In the rows, zero is written as 128.
A state moves one step at a time under one of 7 hidden systems, and each row is a state written as 26 numbers. Each run below is a few steps of one system.
run 1, Z_467:
[[128  97 135 120  89 163 111 119 138 205 132 158 129 167 177 179  93 147
  101 151 161 139 110 148 155 129]
 [105  78 129 128 113 130 138 141 136 125 127 148  73 154 107 113 188  96
  142  70  91 129 129  68 167  94]
 [162 153 175 120 149 148 157  99 133 173 136  92 127 150 182 154 134 117
  200 184 134 105 146 126 119  99]
 [130  60  95 182  85 116 125 107 122 162 132 126 116 147  97 101  80  87
  123 135  97 151 103 102  79 106]
 [135 172 137 126 179 102 140 122 119  72 124  82 134  94 112  86 168  96
  179 124  94 104 156 107  92 108]
 [140 140 118 159 128 123 124 105 124 140 129 109 172 107 138 126  56 158
  110 196 151 143 121 179  69 150]
 [ 96 129  88 123 121  93 104 162 116  65 113 135 124  98  76  80 128 122
   83  61 109 146 121 123 123 150]
 [121 196 153  87 174 143 114 133 134 106 124 123 162  98 168 155 155 176
  119 150 167 113 151 175 145 149]
 [101  82 108 135  73 138 122 148 135 153 120 174 114 150 127 141  86 173
   64 103 152 163 102 147 165 157]]
run 2, Z_165:
[[ 86 117 102  94  93 122  57 142 111 156  97 113 132 129 149 105  85 108
   72  94 130 162 114 158 102 123]
 [116 112 138 174 175 139 125  74 154 130 141 144 152 121 150 123 174 122
  154 172  93  93 156  86  89  84]
 [116 156 161  86 127 115 144 153 151  97 129 105  76 123 129  71 118 192
   78 151 143 171 109 138 166 140]
 [ 87 109 109 146 117 127  92 116  76 143 100  79 151 118 129 104 123  69
  148 100 100 143 139 159  61 102]
 [152 118 148 169 182 131 159  94 156  90 163 127 118 125 127 122 177 166
  181 190 157 129 128 113 142 120]
 [116 116 142  94  82 133 129 171  94 135 128  89  78 135  92 102 108 119
   83 117 139 181  84 167 161 142]
 [126  80 105 160 134 141 101  96 110 159 120 117 147 149 161 159 157  73
  209 112 135 122 144 126  93  91]
 [155 110 141 129 145 141 128 123 173 114 171 165 100 137 114 136 146 180
   93 186 175 145  88 116 183 140]
 [ 90 108 137  87  74 143 105 150 101 187 103 109  98 154 139 119 110  78
   88  87  89 146 118 129 129 103]]
run 3, Z_467, 9 rows:
[[101 118  89 172 112 134 121 134  84 120 118 165 193 105  94 161 107 122
  103  80 116 110 136 163 109 172]
 [147 178 141  89 169 105 119 138 176  75 149 159 113 110 125  98 139 172
   87 135 138 116 116  89 177 144]
 [139 110 125 116  98 164 138 160  94 148 132 115 128 132 112 197 136 136
  128 134 189 154 109 204 156 160]
 [116 130 124 127 122 128 120 128 139 143 131 205 145 148 136 145 127 115
  105  62  88  80 132  66 177 138]
 [171 113 160 106 149 147 141 126 161 129 162 109  76 143 126 146 181 136
  153 195 170 144 107 115 164 105]
 [140  97 122 171  80 142 170 127  80 180 125 134 144 159 111 170  90  80
  173  92 104 111 126 135 122 141]
 [163 140 128 122 171 107 100 104 169 112 158 142 123 123 117  96 147  86
  125 156  92  94 120  45 113  94]
 [156 110 129 178 132 135 178 121  99 113 143  81 132 114  88 143 126 133
  181 183 160 154 123 182  96 144]
 [141 168 103 131 120  95 115 132 107 123 124 148 172 113 102 106  56  88
  101  84  80  94 120 101 106 157]]
run 4, Z_465:
[[ 96  91 133 172 124 149 130 110 116 139 142 201 141 157 142 147 138 157
  125  77 136 121 111 117 206 155]
 [202 168 157  79 123 129 151 132 132 172 144  94 111 155 146 154 101  82
  177 159 131 103 120 106 136 115]
 [ 88  90  84 161 109 123 107 131  85 128  97 126 152 124 113 129 138  74
  155  51  98 127 147 135  86 118]
 [146 163 143 149 178 107 149  95 162 100 143 175 151 136 171 118 121 175
  171 122 134  93 142  83 165 144]
 [168 138 115 122 122 108 161 144 128 115 119  55 111 108  89 119 119  92
  167 173 119 136 144 137  47 107]
 [ 64 130  94 149 139 114 108 137 126  77  98 161 161  95 128 109 137 180
   91  73 129 136 153 154 120 156]
 [180 148 149 120 165 136 140 115 179 115 170 137 119 116 119 139 141 164
  109 223 155 118 113 110 139 128]
 [112 102 113 119  70 138 148 177  89 135 108  85 102 117  73 137 114 116
   93 123 129 170 118 189 100 140]
 [102 141 129 101 145 151  69 125 143 137 136 195 159 127 163 160 146 152
   70 101 148 108 121 127 186 147]]
run 5, Z_184 (9 x 26):
[[157 149 143  83 150 140  92 149 109 109 163 135 119 131 111 151 163 106
  127 110 177 130  82 140 210 156]
 [ 92  93 163 142  82 168 193 139 115 178 118 122  97 145 108 145 149 127
  102 144  67 123 151 127 124 105]
 [128 103 114 115 131 117  60 102 146 156 134 166 124 170 192 113 103 115
  138  86 153 136  96  86 175 114]
 [173 106 139 137 142 151 151 127 115 131 157  91 112 126  84 169 189  71
  184 178 132 119 124 127 110 101]
 [106 115 116 157 107 105 143  99 153 163  94 131 133 148 179  95  69 145
  143 123  88 124 162  94  71 100]
 [173 142  86 115 175 103  62 120 132  81 146 114 157 105 126 135 142  99
  169 131 191 132 108 137 114 137]
 [120 146 142 166 123 126 213 135 127 107 117 103 133  96  88 121 125 162
  127 173  84 117 170 144  70 133]
 [109 170 104  92 131  96  74 137 138 110 104 148 155 121 175  98  70 160
   93  80 151 136 123 139 138 158]
 [132 128 136 130 144 154 146 158 100  84 157 121 125  93  53 158 192 126
  107 146 149 133 115 170 155 156]]
run 6, Z_902, 9 rows:
[[149 130 127  77 133 145 114 136 172 158 119 103 111 126 147 171 180  94
  136 173 120 104 163 105  80  71]
 [106 100 130 143  97 114 149 136 108 126 118 141  96 168 148  97  97 160
  156  56 149 167 103 130 196 153]
 [153 170 144 116 171 124  79  92 128 134 159 113 163 104 123  98 110  80
   98 185  96 100 108 102  94 113]
 [113  58 114 143 100 138 164 139 141 139 103 108  78 157 143 153 176 139
  188 119 147 158 155 132 113  88]
 [132 169 141 153 149  96 127 113  97  87 148 127 150 115 111  59  62 147
  112 121 127 140  88 138 155 177]
 [122 104 111 116 130 154 105 131 141 148 120  99 132 103 112 167 184  87
  114 181 113 120 158 137  49  80]
 [ 98 107 130 154 115 118 173 143 130  92 116 151 101 144 138 114 124 211
  142  87 163 162 127 150 186 163]
 [151 198 133  79 149 123  86 138 118 122 142 108 162  88 102 118 104  83
   70 158 104 103 116 134  95 139]
 [ 85  60 115 126  98 161 129 140 149 157 102 146  96 153 160 175 190 148
  133 106 144 143 157 133 136  94]]
run 7, Z_184 (9 x 26):
[[100 116 137 174 144 141 160  93 154 138 114 142 154 128 184 144 125 210
  150 172 148 128 169 155 101 125]
 [188 169 104 104 119  90 107 145 110 115 146 115 143 122  92 112  50  85
  123 114 140 128  84 124 129 168]
 [ 76 131 125 124 145 143 147 152 138  90 102 132 131  91 109 145 215 147
  111 113  97 109 189 138 101 112]
 [131 134 145 149 118 134 127 103 123 157 143 157 154 149 168 125  51 184
  104 151 165 144  95 158 168 172]
 [155 146 120  77 116 122 126 181 116 105 138 119  97 115  57 137 163  61
  104  91 101 113 114  99 146 128]
 [ 59  95 152 161 124 169 147 103 132 165 107 155 138 146 186 152 164 182
  130 127 122 125 168 149 138 110]
 [194 125 120 119 118 115  97 117 125 153 172 138 124 155 113 124  64  83
  124 144 154 134  58 101 162 146]
 [113 119 126 115 128 136 164 152 140 119 102 113 105 121 111 153 208  98
  165 105  85 101 185 102  95  86]
 [117 108 125 174 134 133  98  72 127 167 131 146 173 148 194 126  68 160
  143 156 161 139 117 152 114 135]]
run 8, Z_538 (9 x 26):
[[ 94 124 115 183 127 124 142 127  65  95 123 148 170 119 104 122 114 131
  150  54 127 128 124 164 150 180]
 [177 181 139 125 162 121 150 107 150 133 134  97 159 108 144 141 113 118
  165 201 121  92 157 122  64 112]
 [125 105  77 112  86  98 144 190 134  85 102 115  89 112  69 121 123 134
  109  82 140 166 129 141 107 145]
 [141 190 165 140 152 144 144 111  96 134 159 153 185 110 120 142  90 143
   99 150 118  91 111 151 162 181]
 [163 115 118  95 115 127 164 159 201 127 124 122  74 126 106 151 159 144
  112 184 126 127 152  91  95  92]
 [116 125 122 113  90 131 128 160  95 135 127 167 124 151 115 144 104 127
  101  46 134 132 100 135 204 173]
 [154 132 149 143 168 158 116  86 153 158 164 161 162 128 139 169 159 109
  125 191 111  75 133  93 122 106]
 [117  76  96 128  88 111 164 162 152 119  94 133  72 155 127 137 155 131
  173  63 130 146 153  98 133 106]
 [139 156 124 140 147 137  82 100  74 149 143 146 201 130 147 153  96  76
  153  91 133  94 108 142 143 158]]
run 9, Z_165 (9 x 26):
[[128 103  91  96  88 102  92 160 124 131 107 131  97 160 144 117  95 113
  140  48 165 166  99 126 161 139]
 [124 107 114 147 151 169  81  98 130 158 147 163 183 117 132 196 171  95
  113 160 128  89 139 130 104 112]
 [144 134 161 109 108 118 177 133 180 151 135 153  76 161 144 102  92 180
   97 152 109 128 122  75 169 122]
 [ 81 138  90  88 126 112  49 145 116 119  89 124 147 111 154 107 126 102
   98  60 124 138 139 141 101 121]
 [126 141 153 176 168 146 155  81 145 134 143 137 169 107 140 136 140 154
  129 208 100  93 158 121  83 113]
 [126 155 145  98 117  87 159 158 134  84 122 101  70 128 106  49 101 158
  111 105 117 163 109 112 160 141]
 [ 96 128 105 138 138 141  97 128  74 121 104  84 171  99 131 147 156  85
  163 106 135 131 155 190  71 122]
 [174 116 152 185 150 129 191  97 141 114 173 134 117 137 102 125 122 157
  170 196 140 127 109 110 144 140]
 [126 121 122  75  91 124 116 184  98 116 119 103  78 140  95 122 141  95
  115  64 144 163  97 144 175 139]]
run 10, Z_902 (9 x 26):
[[102 151 194  87 119 152 134 131 138 158 140 122  90 139 145  93 120 164
   54 167 104 143 106 125 175 119]
 [116 139 104  68 139  94  76 146 168 106  95 111  96 129 165  90 150 110
  132  84 125 137 148  88 109  86]
 [124 100 159 112 127 146  81 110 102 157 152 104  97 161 155 102 122 117
  131 140 172 179  67 152 186 122]
 [108 136 160 123 140 111 135 110 160 128 124 102  89 128 140  47 123 132
  102 165  70 136 136  77  96  78]
 [121  94  97 123 143 105  80 126 121  89 117  81 104 128 142  95 154 111
  185 104 183 182 113 152 115 112]
 [100 117 170 149 125 146 133 107 107 141 150  95 109 121 113  71 104 156
   73 195 117 170  92 160 128 127]
 [ 97 125 100 113 147 101 116 148 169  68  96 104 103  92 120  89 178 149
  116 126 118 145 168 117  72  94]
 [109 123 133 102 124 141  96 148  97 113 130  96 116 122 132 124 131 155
  107 127 196 186  95 204 165 155]
 [ 89 147 151  91 123 135 116 141 160 136 120 131 105 109 124  90 134 155
   25 163  79 128 138 111 110 104]]
run 11, Z_450:
[[ 92  36 105 188  98 132 135 118 114 137 127 151 102 153  98 113 149 102
  140  84 100 150 116  98 132 107]
 [172 126  98 152 162  91 102  90 150 116 138 129 147 135 145 107 110  81
  194 129 124 107 128  71  89 104]
 [139  88 107 171 111 131 162 131 106 123 125  74 123 113  76 137 137 103
  164 170 127 150 137 163  52 115]
 [131 158 120 165 160  83 129 110 108  65 136 111 149 104 112  53  79 151
  145 120 135 148 107 139 119 164]
 [170 195 136  88 145 130 151 151 134 116 126  86 150  90 118 165 118 141
  129 187 151 111 151 175  86 147]
 [ 83 148 152 126 105 137 160 159  89 112 118 125 124 116 109 111 106 182
   75 103 132 154 118 186 170 177]
 [141 202 145  62 149 128 101 140 154 132 131 168 152 123 166 147 114 144
   84 116 129  87 134 108 172 149]
 [101  98 141 104  80 177 155 162 123 178 115 152 108 147 126 197 168 131
   97 108 117 120 146 144 160 124]
 [103 104 122 134 120 118  90 110 135 146 130 187 123 164 156  99 113 111
  113  60  98 117 108  64 179 120]]
run 12, Z_538, 9 rows:
[[ 78 136  99 127 128 104  99 122 163 116  86 130 149 105 165  91 105 163
   89 123 105 133 170 125  57 108]
 [164 136 137 138 151 104 135 128 103  78 160  96 108 126 101  86 115 136
  169 138 182 169  77 149 171 162]
 [ 95 148 163 104 104 162 143 140 108 175 110  90 134 110 124 138 128 122
   71 174  80 122 152 166  82 110]
 [128 131 106 108 141  89 100 134 187  86 130 162 102 129 148  81 103 192
   87 121 162 155 109  95 158 141]
 [141 119 183 123 123 173 149 128  78 162 166  99 104 144 101 145 156  95
  133 162 132 140  86 157 183 129]
 [ 77 118 125 105 114 136 100 123 175 167  93 159 126 134 184 125 129 155
   73 123  93 117 166  99 103  90]
 [152  97 123 144 153 114  98 108 123 100 163 138 103 156 132 101 140 119
  179 105 182 160  75 109 197 138]
 [ 84 115 162 142 117 173 135 108  82 185 114  94 145 132 145 146 155  88
  137 143  79 114 154 156  92  93]
 [113 124  83 130 148  78  82 113 174  89 104 144 130 128 176  80 104 163
  145  96 154 148 138 101 107 119]]
run 13, Z_450:
[[ 93 182 158 114 199 132  87 107 105  81 135 115 163  93 156  97 177 142
  128 121 133 116 137 150 148 134]
 [142 127 154 120 106 153 174 130 168 168 131 137 109 145 155 163 105 199
  101 202 155 136 137 149 137 133]
 [106 132 143  65 121 124  81 161 110 116 129 111  79 138 123  89 149 107
   93  78 136 162  87 128 191 124]
 [ 92 134 154 135 166 164 104  86 148 156 126 163 164 130 196 158 175 150
  129 150 119  90 166 118 130 101]
 [147  57 123 130  82 135 147 141 161 158 141 140  57 171 110 131 120 137
  113 150 148 168  91 102 159 110]
 [103 131 134 109 169 118  64 105 111 112 124  99 124 131 163  83 175  72
  171  84 115 128 127 103 132  88]
 [127  78 123 187 135 150 143  86 160 154 138 137 141 130 143 151 133 161
  135 213 140 135 141 134  76 102]
 [157 117 128 119 130  94 130 142 123  85 146  85  66 138  93  65 122 116
  156 124 155 181  80 117 157 128]
 [102 174 147 117 177 135  96  99 117 122 111  84 168  97 181 113 149 131
  150 161 129 119 164 165  76 106]]
run 14, Z_465 (9 x 26):
[[141 189 136 103 166 115 108 120 131 110 124  81 157  84 122 103 127 101
  117 175  98 104 152 131  55 109]
 [ 84  65  93 183 117 119 150 135 157  83 115 154 107 114  96 107 154 188
  100 124 128 161 143 128 107 126]
 [152 189 161  77 154 126 122 137 139 109 144 106 125 113 147 115 106 178
   98 177 176 144 105 163 161 157]
 [101  83 120 125  96 164 109 147 119 158 132 119 118 112  75 150 159  91
   52 162  98 138 121 145  88 101]
 [110 101 136 125 107 138 121 134 130 138 135 175 109 164 157 136 116 175
  111  86 171 155  95 136 219 159]
 [168 157 169  83 130 157 110 121 103 188 154  94 130 143 134 155 126  52
  136 166 110 102 107 123 136 106]
 [ 87  63 100 169  83 129 135 130 107 153 101 154 120 160 130 133 127 102
  152  48  99 135 137 109 129 116]
 [162 187 155 111 178 106 118  99 136 118 141 133 146 146 188 111 114 128
  193 114 144  99 124  94 170 134]
 [128 111 116 162 121 119 161 118 117 130 115  82 126 116  96 111 137  81
  167 147  73 119 160 116  40  91]]

Name the system that made each run.
run 15 (2 x 26):
[[127 177 157 142 178 139 120  93 107 129 144 143 185 110 139 137 154  87
  150 123  79  60 151 104 123 124]
 [169  99 111 156 116 116 157 125 174 119 152 130 102 127  95 118  89 174
  104 209 157 160 103 122 102 136]]
 | Z_467
run 16, 2 rows:
[[172  88 127 140 120 134 159 112 166 157 134 110  93 165 163 159 132 138
  203 178 172 144 133 119 114  96]
 [124 130 133 170 117  95 162 126  78 101 135 111 121 129  77  59  83 104
  141  86  82 140 100 114 136 152]]
 | Z_902
run 17 (2 x 26):
[[125 120 110  70 151 140  31 125 146 141 127 132 128 134 171 149 177  88
  125 113 165 130 121 120 139  96]
 [148  71 134 203 112 143 203 110 121 137 151 121 111 143  85 145 133 137
  175 175 126 141 122 133 114 127]]
 | Z_184
run 18:
[[126  72 127 120  85 123 139 140 136 161 120 114  59 175 129 105 135  86
  154  94 103 153 117  78 140  83]
 [117  97 144 147 167 139  84  75 120 147 138 105 129 151 181 109 166  93
  197 144 139 136 123 117 122  80]]
 | Z_184
run 19:
[[115 138 129 139 115 129 167 137 119 140 108 179 148 153 154 169 129 137
  169  47 111  86 161 109 172 151]
 [146 106  96 120  76 128 113 139 134 188 121 155 135 148 114 157  77  69
   92 110  87 105 121  90  97 116]]
 | Z_450
run 20 (2 x 26):
[[ 81 115 160 110 142 176 121 138 138 129 137 160 114 119 124 155 214 156
   72 133 119 121 139 132 177 117]
 [159  92 134 126  86 143 123 118 133 196 142 123 107 171 153 147  65 130
  123 174 166 162  88 145 141 128]]
 | Z_465
run 21, 2 rows:
[[159 108 133 139  89 106 208 149 150 126 131 132  67 157  88 111 110 124
  149 113  90 128 126  69 144 120]
 [178 146 126 106 155 132  85 109 106 148 145  85 152 130 143 153 137  46
  191 149 149 111 116 132 101 104]]
 | Z_467
run 22:
[[128 128  91  91  82 101 148 178 139 127  82 134 101 150 148 146 105 135
  154  42 142 136 151 121 137 137]
 [118 127 120 144 129 154  75 102  83 172 144 153 191 124 121 156 112  59
  100 115  94  91 111 130 115 132]]
 | Z_450
run 23:
[[ 61  81 107 145 129 138  99 130 154 102 115 176 122 121 140 123 169 193
   72 103 149 155 136 137 154 131]
 [125 166 180 104 142 145  96  92 105 183 144  95 142 136 165  95  95  88
  104 173  89 115 110 123 118 101]]
 | Z_165
run 24:
[[120 150  92 117 138 100 109 136 158 106 104 129 148  93 113 110 129 100
   99 121  73  96 168  88  47 101]
 [129  85 117 138 128 155 115 135 108 126 138 134 121 145 137 176 170 141
  172 112 208 160 108 176 179 147]]
 | Z_902
run 25, 2 rows:
[[172 195 151 111 160 108 166 150 115  70 158 125 131 103  76 112 124 132
  126 128 125 106 111 121 169 174]
 [171 133  95 117 118 147 100 145 127 142 148 154 171 112 101 206 107 118
   94 156 178 116 108 164 125 169]]
 | Z_467
run 26, 2 rows:
[[ 72 104 144 182 133 132 124  86 137 135 133 157 141 125 138  70 101 178
   65 162  90 141 123 118 114 122]
 [196 137 107  79 149 112 119 156 173  91 148 123  94 129 118 156 160 126
  164 142 191 133 113 107 155 129]]
 | Z_450
